rotation steps, each row followed by its count of steps:
The counts run from 0 to 272.
[142 149 145 144 119 155 114 130 197 188  90 126 138 150 131 129 142 126
 148 147 171 103 151 145 128 125 173 100 156 111 137 133 125 135  94 163
 185 125 156 151 163 171 145 156 116 158 122 154 100 115  83  94 151 162
 152 141 121 128 127 110 152 147  87]
238
[ 98 123 109 134  95 138  93 158 161 120 150 118  93 140 122 109 138 144
 163 125 189  87  97 135 119 164 114 120 137 118 121 154  97  97  99 124
 153 160 157 115 147 164  97 129  91 138 109 150 104 132  94 126 148 147
 115  80 130 152  76 175 131 145 179]
85
[131 173 163 132 111 137 112 156 149 178 127 137 145 122 146 133 121 149
 141 193 169 125 136 125 142 167 175 152 190 102 118 101 122 133  80 139
 174 126 138 150 127 110 113 164 122 151 152 130 132 172 113 102 159 191
 176 125 126 164 109 108 112 141  95]
8
[180 125 122 117 155 140 142 141 146 143 153 116 109 140 129  88 180 124
 109 187 126 127 183 187 120 164 174 140 117  86 169  97 111 128 122 145
 108 104 111  97 159  80 145 154 104 160  75 112 172 140 104  94 134 137
 130 156 166 162 149 114 146 139 117]
156
[126 149 109 112 113 162 107 144 135 117 152 113 108  80 108  90 128 176
 155 191 154 139 145 169 130 160 139 122 155 123 151 138  92 108 132 102
 147 159 116 119 107 104  70 161  91 127  97 140 174 137 130 134 146 165
 126 110 145 173  68 117 127 136 153]
189
[152 150 129 134 135 151 106 140 181 190 113 107 128 152 136 135 178 106
 121 165 162 116 165 126 115 135 166 144 122 105 153 142 103 108 119 171
 154 106 129 140 171 111 146 183 119 170  92 130 109  97 107  99 138 121
 118 148 164 107 138 113 176 125  98]
243
[138 128 127 153 124 159  94 143 178 182 131 126 108 197 138 149 166  90
 135 122 168 100 147 132 129 138 162 140 125 105 138 129 131 117  91 180
 154 101 152 127 185 151 143 163 108 156 108 154  85 107  76  92 131 133
 142 132 143 105 140 126 172 144 111]
242
[117 132 110 153 107 150 109 152 167 190 113 104 132 174 162 144 137 148
 141 133 178 128 120 128 134 162 140 113 169 127 120 134 127 113  89 163
 177 117 156 123 155 186 109 163 104 151 133 138  77 123  91  98 154 164
 116 115  98 122 102 151 149 149  99]
234
[169 149 134 145 167 115 142 146 144 157 106 128 127 126 154  85 165 150
 113 206 135 145 181 168 139 169 179 140 168 112 152  99 136 118 130 159
 126 100 133 125 166 101 167 167 115 138 104 114 140 137 123 116 122 164
 139 156 131 151 115 136 161 122 111]
145
[145 131 104 106 150 153 132 134 154 117 134  93  89 103 120  87 153 175
 168 167 157 121 158 206 123 154 146  90 122 139 159 164 110 116 145 122
 147 141 126 101 136 130  97 155  91 148  61 145 151  99 118 129 126 140
  95 122 154 139  92 136 152 132 154]
65
[ 99 162 140 146  98 131 101 170 162 155 127 112 106 131 156 121 119 156
 162 147 170 102  91 110 131 170 142 123 170 121 108 150  93  97  75 139
 192 147 174 142 160 165 121 123 104 142 136 139 114 146 100 134 155 156
 131  78  99 148  80 172 144 151 139]
103
[141 150 117 144 143 144 120 167 164 185 109  88 119 140 182 133 156 151
 130 188 181 139 143 136 126 181 140 114 165 148 125 145 135 118 121 161
 165 104 134 128 161 142 120 189  97 146 131 105  93 115 126 120 139 161
  80 119 130  95  97 159 163 108 120]
240
[140 158 134 114 124 147  74 170 158 145 152 141 104  98 103 118 167 126
 166 179 178 125 145 133 140 129 156 142 136 140 132 145 114 128 117 103
 157 143 108 137  95  79  68 149 111 150 121 152 155 144 115 134 146 163
 154 115 187 133  86 113 131 147 163]
200
[151 156 121 104 137 143  68 175 165 133 165 123  75 120 125 121 178 109
 166 150 173 103 125 118 111 142 143 144 111 134 134 160  93 119 117 127
 151 141 125 135 135  81  93 147 110 167  95 153 153 122 106 140 150 118
 127 101 189 121  94 140 145 140 182]
87
[151 132 143 125 161 134 120 122 167 129 123 140  88 148 110 104 183 127
 133 147 151 107 181 176 119 168 167 133 112  98 157 118 120 112 132 158
 116 104 135 144 194  96 183 144 120 159  76 136 130 123  92 124 111 128
 150 151 161 141 137 152 172 113 164]
268
[146 108  94 108 137 155 132 145 122 110 167 113  69 133 143 103 142 164
 155 176 143 145 143 184 131 182 133 127 135 134 148 133 114 118 131 113
 107 124 114  74 119  99  79 154  78 118  98 121 166 139 127 124 124 154
  99 101 147 154  85 145 139 134 173]
178
[124 167  91 129 103 149  78 176 149 162 158  98 106 133 168 126 150 131
 152 164 160 117 104  88 114 154 126 145 134 124 121 171  71 103  99 142
 165 147 145 119 159 108  85 153 109 153 119 119 127 135 121 128 155 123
  92  84 142 122  82 162 154 140 157]
98
[159 132 141 139 149 135 150 123 161 139 115 143 109 156 131 100 147 139
 131 155 142 115 184 214 138 157 195 120 142  88 152  97 134 121 114 159
 132 111 131 121 163 150 185 141 102 124  93 142 144 135  82 103 125 170
 165 157 111 174 141 127 152 159 124]
151
[118 126 125 154 116 148  75 164 169 180 151 126 110 167 150 152 159 105
 156 115 193 119 105 122 138 142 144 156 143 150 111 136 144 135  86 143
 161 108 128 112 133 152  91 160 110 157 157 152  96 129  86 110 148 159
 150  95 152 103  97 133 134 158 129]
223
[131 108 170 153 142 134 102 143 193 164 109 130 118 166 121 128 166 105
 124 129 187 109 171 142 119 149 166 143 132  96 137 104 140 115 111 162
 140 101 137 149 176 157 165 148 116 184 118 132  72 121  68 105 126 154
 147 144 149 117 151 143 163 125 118]
249
[138  82  97 162 139 156 128 126 144 141 137 104 105 198 126 118 150 145
 149 116 163 122 150 185 137 172 146 117 119 131 150 112 156 116 132 168
 104  90 126  62 168 152 130 170  96 120  97 152 108 111  84  72 102 153
 135 139 142 141 119 136 147 137 128]
42
[158  96 124 151 142 140 111 133 144 130 152 130  87 191 135 104 177 114
 124 132 139 125 171 179 138 166 176 159 113  98 157  93 143 110 128 155
  89  92 120  90 183 112 167 146 107 137  96 133 127 134  82  96 115 144
 142 142 160 148 141 137 158 143 140]
155
[122 130 138 136 137 141 159 144 175 160 115  96 112 154 164 112 134 158
 126 148 169 110 148 176 128 176 143  90 159 125 138 131 121 130  96 152
 166 116 149 121 173 181 139 156  99 168 129 126  81 125  99  85 149 169
 108 118  93 133 128 151 143 132 102]
252
[154 156 103 162 139 120 105 173 136 182 132 117 101 178 187 138 169 108
 136 169 137 139 122  92 129 161 157 174 139 132 120 124 134 113 105 166
 142  87 147 109 180  99 147 175 110 116 123 117 126 129 124 112 128 127
 122 109 138 104 104 151 179 135 149]
123
[120  97 116 114 142 123 139 148 160 138 160  85  97 158 161 105 153 134
 107 149 170 108 144 170 105 211 109 121 128 105 134 121 108 125  94 137
 117 113 134 111 198 135 122 147 110 194 120  97  90 154  99  99 140 148
  97 117 134 130 145 168 142 108 135]
266
[123 127 112 129 123 152  80 187 141 146 169 117 108 130 138 133 162 140
 157 152 191 131 112 106 141 167 115 156 145 152 114 142 117 117 109 106
 134 130 115 108 116  99  51 167  93 146 142 146 134 151 103 131 147 158
 124  79 168 115  78 143 118 141 163]
204
[133 103 139 129 132 151 123 164 174 175 136  91 120 166 150 132 160 108
 106 148 171 118 138 143 116 179 123 128 140 112 138 118 127 131  89 142
 143 105 128 135 174 140 127 158 116 194 134 110  77 130  86  93 145 150
 106 121 139 115 141 153 145 121 105]
248
[158  96  89 143 150 163 126 140 142 150 159  89 120 176 120 114 172 127
 119 149 150 138 169 171 122 163 148 141 112 114 161 121 113 122 129 140
 107 101 104  82 165 107 105 181 104 162  84 138 132 109 104  79 115 121
 124 165 184 135 131 123 155 128 113]
43
[114 126 140 142 100 161  59 163 159 146 174 146  92 152 111 144 144 106
 172 118 193 112 108 125 142 120 151 160 117 131 129 138 126 126  97 111
 140 130 123 117 114 127  76 143 104 150 130 169 139 145  71 122 142 158
 174  97 174 138 103 120 123 161 157]
205
[117  86 127 149 129 120 137 158 140 129 154 117  97 173 146 107 146 146
 113 140 155 121 141 197 137 201 128 153 146 112 143  84 153 118 104 138
  97  97 126  96 174 150 152 148  92 143 141 114 105 158  74  89 122 171
 139 120 126 150 127 163 130 144 137]
154
[110 129 128 153 103 145  90 152 149 176 177 133 142 177 145 155 134 128
 134 155 177 132 127 108 143 170 145 173 153  90 112  91 120 122  72 150
 133 110 124 110 159 128 109 155 126 154 162 135 112 154  91  80 156 157
 163 119 146 148 134 124 125 137  93]
12
[151 143 128 122 164 120 159 141 151 156  95  90 106 132 173 101 167 162
 118 192 159 129 172 168 116 194 143  99 162 132 148 143 121 117 131 154
 159 106 138 130 180 129 145 168 101 159  95  98 108 121 123 115 121 171
  87 139 118 123 113 162 163 102 125]
258
[160 117 125 142 163 129 115 152 161 157 120 103  99 166 161 124 187 123
 121 155 160 114 163 138 113 177 141 150 117 117 146 134 135 108 134 166
 122  91 130 114 186 102 141 183 103 158 106 118  86 112 106 117 120 126
 101 134 168  95 130 154 174 109 139]
254
[156 135 115 112 130 153 138 120 136 118 137 128  98 115 110  79 137 167
 150 179 129 134 173 205 132 160 175 122 124  98 180 105 103 100 147 118
 126 136 120 106 139 111 134 149  93 118  63 145 167 121 121 104 135 152
 137 137 135 180 108 115 155 136 152]
170
[155 202 127 114 131 137 117 168 154 190 115 120 131 113 196 116 148 116
 147 210 136 130 145 117 120 149 178 134 162 111 126 132  97 138  81 156
 192 124 141 145 157 110 140 156 117 150 120 119 147 140 129 123 160 150
 139 124 134 138 122 125 148 136  98]
120
